The rows of T fall into 3 groups, which share some directions, and each row is roughly a mix of its group's hidden directions.
T, 108 rows:
[[ 14  24 -18 -20 -20  -6  11 -20  -3   7 -18   1 -14  43  19]
 [ -9  13 -12 -31 -24   7  -2   2   7  -7   0  -5 -19  33  41]
 [  5  -9  11  25  15  -5  -4   4 -24  13   8 -10  18 -38 -38]
 [-17 -33  -4  -3  20  -9 -38  23  18   3  14 -16  -4 -25  -2]
 [ -1  11   7  37 -17   6 -17  18 -23 -34  12  12  23 -19   2]
 [  6 -15   5  28  21  -8 -23  13 -13   3  -7  -5   9 -39 -34]
 [ -5  -7  -4  39  -7  -5 -41  13   2 -30   5  24   1   0 -12]
 [-10  19   2  -1 -36  12  -8 -24 -29  26 -19   1 -14   9  24]
 [  7  15  40   5   2  10   0  19 -20 -26  13  -2  37  15  -6]
 [-22 -28 -10  24   8   4  -6  19  14 -12  25   7  -2 -42   3]
 [ -5  10  22 -33  -1  11  15 -33   1  39 -11 -10  -4 -12 -16]
 [ 26  24  -9 -12  -8  -8  21 -12 -13   5 -23  -3  -2  47  13]
 [-15  -9   3 -32  10  14  25 -18  33  21  -3  -1 -18 -28  -2]
 [ 16  28  -7   0 -25   1  13 -15 -27   6 -21   3  -7  40  18]
 [  6   8 -19  32 -15 -12 -34  16 -16 -31   9   5  12 -22  -8]
 [  6  22  16  18 -22   4  15 -15 -28  -6  28  11  21  10 -31]
 [ -1 -26 -25  24  14 -23 -14  25  18 -24  25   3   9   7  13]
 [-31 -17  44  -9   8  23 -12   3  11  11  -1   1  11 -20  22]
 [ 23   5 -44  11  -3 -35   5   1   7 -20  24   0   9  16  -7]
 [  0 -17 -47  30   2 -15   5  16   8 -20  19   7 -11 -19   5]
 [  4  10  -3  43 -23  -7 -11  -1 -27 -20  22  19  17  15 -11]
 [  0  26  41 -30 -12  10   6 -23  -7  12   5  -6  26  13  -5]
 [ 26  15 -46  18 -13 -24   6   8 -11 -26   6   2  -2  16   0]
 [-20 -24  20   6  18   7 -11   5  12   6  22  -2   8 -42 -29]
 [ -8  -8 -16 -31   9 -11  -8 -13  33  19   0 -16  -2 -42   4]
 [-24 -38  -7  -7  13  -1  -4   7   9  25  34 -15 -24   6 -14]
 [  1 -15  28   9  26 -12 -15  16   6  -6  14  -9  47 -15   3]
 [ -1   1   2  35  -6  -3 -23  20 -14 -32  21   8  25 -25  -9]
 [ 23  -6  11  31  21 -24 -12  12 -15  -9   4  -1  34  20 -21]
 [  4  13  31   0  -2  19  33 -12 -20  15 -23   8   5  30  17]
 [  6  -9   4  30  11  -9 -23   7 -27  12  -3 -10  13 -36 -32]
 [  9   6  19  17  -1  14  13  13 -21 -17  -6  14  -5  55  -3]
 [ 15  17  -5 -26  -6 -17 -10 -24   5  21 -30  -8   2  35  21]
 [ 30  28   1  21 -10 -13  10  -6 -22 -21  -5  12  27  29  -7]
 [  7   3 -16 -37   3  -5  21 -21  19  23 -13  -7 -27  29   0]
 [  4  12   9  13 -19   9   3  10 -33  -8  -3   4  -4  53  18]
 [-20 -26  15  10  17  10  -4  20  17 -17  35   5   7 -28 -20]
 [-21   8  31 -25 -14  24 -17 -17   0  23 -26  -1  -9  -6  22]
 [ 19  -3  -4  36   7 -25 -33  13 -28   0 -10  -7  23   9  -7]
 [ -2  -7  -2  41  -2  -8 -43   9  -3 -21   0  21   4  -8 -22]
 [ -1   6  18   7 -10  17   3  18 -22 -15  -4   6  -7  54  19]
 [  4  12   3  38 -18  -2 -39  -2 -20 -18 -10  22   3   1 -22]
 [-24 -14  16   8   2   8 -32   9   7  -3  12   0  13 -52  -4]
 [ 11  16   9  10 -14   8   8  10 -23 -20  -3  10  -1  56  10]
 [  0  -8 -10 -34  18   0 -10   7  24  12 -36 -16 -23  -6  24]
 [  7 -12   4  36  16  -6  -6  19 -25  -3   9  -7  17 -34 -30]
 [ -5  17 -12 -23 -26   8   7  -5  -1  -1  -7  -2 -17  34  44]
 [  8  12   2 -40   4   4  39 -18  12  20 -15 -11  -6  16  19]
 [-19 -33  -7   0  19  -7 -28  16  19   7  18 -13  -6 -35 -12]
 [  4 -21 -21  17  20 -13 -10  32  25 -36   4   9  -1   8  16]
 [  0  13   5  38 -25   4 -11   4 -43 -12  18   7  13  -1 -16]
 [  5   8  -2 -39   2   4  42  -7  -3  22   3 -25  -1  10  24]
 [ 11  -2   6  46   6  -6 -13   9 -24 -11  -1  12  16 -21 -33]
 [-24  -8  26  11  -8  11   4 -21  10   4  39  21  10 -10 -30]
 [  2  15   9  16 -23  -6  17 -26 -23   8  36   8  24  17 -19]
 [ -5   9   0 -43  -6  13  32 -10  15  10  -4  -8 -14  21  31]
 [  4  -8  -5 -41  23  -6  16 -17  37  23 -14  -9 -14   2  -5]
 [ 10  12 -11 -18  -8   3  40 -22   0  16 -10   3 -20  39  11]
 [  1  10  26  -4  -6  17  14  13 -12 -17  -1   7   4  53  22]
 [ -4   0   3  36  -8  -3 -27  21 -18 -28  18   5  25 -25  -2]
 [-13 -23  -7 -33  21   0  20  11  36   5  18 -16  -7  -1  23]
 [ -9 -37 -10  11  29 -13   5  23  13   2  31 -15  11 -24   2]
 [ -7   8 -19 -10 -24   6   7   8  -9  -4   0  -7 -15  28  53]
 [ 29  22   7  23   0 -14   0   6 -13 -32  -2  12  35  21  -9]
 [ -5  -2   9   4  -4  -4  33 -11 -10   9  52  -5  25   2 -17]
 [  8  11  -1 -39   2   3  43 -12   2  21  -5 -19  -2  14  22]
 [-20  -1  53  -5   4  27  -6   6  -7   2   2  -2  24 -23   8]
 [-11  24  19 -13 -29  22 -21 -26   2   2 -25  21 -20  11  -5]
 [ -8   2   7  35 -12   4 -25  21 -19 -28  16   6  22 -28   4]
 [ 15  -7 -41   8   4 -23  -3   4   9 -12  17   2 -22  19 -37]
 [-31 -15  33 -12   4  23 -10  -5  12  21 -14   1  -2 -20  30]
 [  8  10  46   7  11  13  -1  18 -24 -13   1  -6  35  -4 -16]
 [-23  -3  46 -24   3  26   3 -17   5  28  -5  -1   1 -13  -2]
 [-31 -12  37 -20   1  24   6 -12  16  22   2   2   4 -11  27]
 [ 14  31  14  11 -20  11  31 -20 -28   1 -18  14  12  17  12]
 [  3   7 -21  -4  -5 -17   8 -28  11  18  11  -5  13 -51 -13]
 [-21 -33 -32   8   8  -4 -11   3  28   9  -1   6 -33 -17  14]
 [ -5 -13  -5  43   0  -7 -35  15   1 -29   9  23   5  -5 -14]
 [ 15  35   6 -26 -24   3   7 -22 -15   5 -13  -2  -5  39  -4]
 [  1  -4   5  27   3  -3 -37  34 -11 -32  -1  -1  20 -16  10]
 [-16  -8  15  14  -1   2 -41  21   2 -21  14   0  23 -35   7]
 [-17  -6  32   7   1  17 -24  21  -4 -10 -13   1  19 -11  42]
 [  5  11   5  22  -7  -5 -16  21 -15 -34  23  -1  36 -26  -3]
 [ 29  19 -21  17  -5 -13  24   6 -22 -23  18  -1  11   6 -32]
 [ -4   4   1 -41  -1  11  37  -1  -5  23   7 -29  -6   1  25]
 [ 18  31   7  15 -22   5   5  -5 -32 -12 -25  11  10  27  20]
 [-25 -25   4 -23  12  15  11  -9  19  34  -1  -9 -28 -21   2]
 [-32 -16   8 -26   1  28  13   1  26   7  14   0 -26 -25   7]
 [  1  35  19   0 -35  21   8 -21 -33   2  -9  11  -3  13  -8]
 [ 17   8 -14 -10   1  -4  50 -15  -1  10  -2   2 -10  40   7]
 [ 13  -7  13  21  25  -6 -12  -2  -4   6 -20   5  10 -34 -44]
 [ -4 -26 -26 -20  19 -21  -7  21  18   8  17 -31  -1  -2  25]
 [ -9 -31 -23   6  11 -19 -14  -4  -1  37  18 -17 -19 -10 -24]
 [ -9 -12  22  13  15   7 -25  -6  12   4  -9  14  -1 -36 -42]
 [ -5  -3 -49  -3 -16  -7   8 -18  13  11   0   6 -42  -6  -2]
 [ -8 -33 -29  11  21 -17   9  -5  27  19   7   0  -8 -32   6]
 [  4  -5 -52  -5  -8 -24   6 -22  21  16  -2   1 -23  -2  11]
 [  6  -8  13  25  19   2 -24  12  -6  -7 -19   6   3 -36 -38]
 [  9  13  50  -6  11  14  13   5 -20  -3   3  -6  32  10 -18]
 [ 19  25  35 -15   1  11  13  -4 -24   3 -15  -6  12  35 -19]
 [  8  -8 -51  10   1 -18   3 -11   6  15 -16   0 -32 -20  -8]
 [  4  10 -28   5  -9 -11   0 -21  10   1   3   5   0 -56 -21]
 [ 27  18  17 -12  14 -17  -2   3  11 -20 -14  -3  43  20  14]
 [ -5  -4   6  28   0  -4 -34  23 -10 -23  10  -1  27 -34   5]
 [ -1   3 -27 -26  -4 -19  -1 -24  24  20  10 -15   3 -40   1]
 [ 16  24  16  -5  -9   9  31 -17 -17   7 -26   9   4  37  15]
 [ -5  -6  -5 -24   2   6  22 -22  15  30 -18   3 -33  30  10]
 [-29 -19  31   3   8  17 -18  15  11  -1  -3   3  13 -19  39]]
Here is one row of each group, with its name. Which group are the others in?
[ 27  21 -12   1  -8 -10  19   6 -14 -21  -1   1   7  51  10]  <124>
[ 15   4  24  13  19  -2 -10  -2 -12  14 -52   0  21 -15  12]  <63>
[  2  28   7  23 -36  13 -16  -7 -39  -8 -13  14  -4  10  -3]  <84>

[ 30   8  -4  13  17 -31 -26  11   4 -23 -10  -3  36   3 -10]  <63>
[  7  10 -10 -34  -2   4  30   1 -11  20 -15 -28  -9   9  36]  <84>
[  1   1  -6 -25   0   5  25 -28   9  34 -18   0 -31  23  -7]  <124>
[  6  -8  12  31  12  -6  -4   1 -22   9  11  -2  20 -33 -41]  <84>
[ -2  -1 -30 -16  -3 -17  -1 -24  19  22   7 -11  -5 -45 -11]  <63>
[  1   5  -2  27  -7  -2 -34  29 -15 -35   6   0  19 -25   3]  <124>
[-13   2  -9 -30 -17   0  18 -15  17  11  18  -4  -7  33  37]  <84>
[ 21  25  -1  -8  -9   1  36 -29 -10  14 -26   9  -7  29  -1]  <63>
[-29   9  21  13 -34  32 -14  -2 -24  -6  15  13 -11 -11  -2]  <84>
[ -3 -14  -5 -33  18  -4  25 -22  25  36  -1 -10 -18   5 -11]  <63>
[  2 -13  21   5  28  -1   7  -9  17   8   4   7  13 -30 -47]  <84>
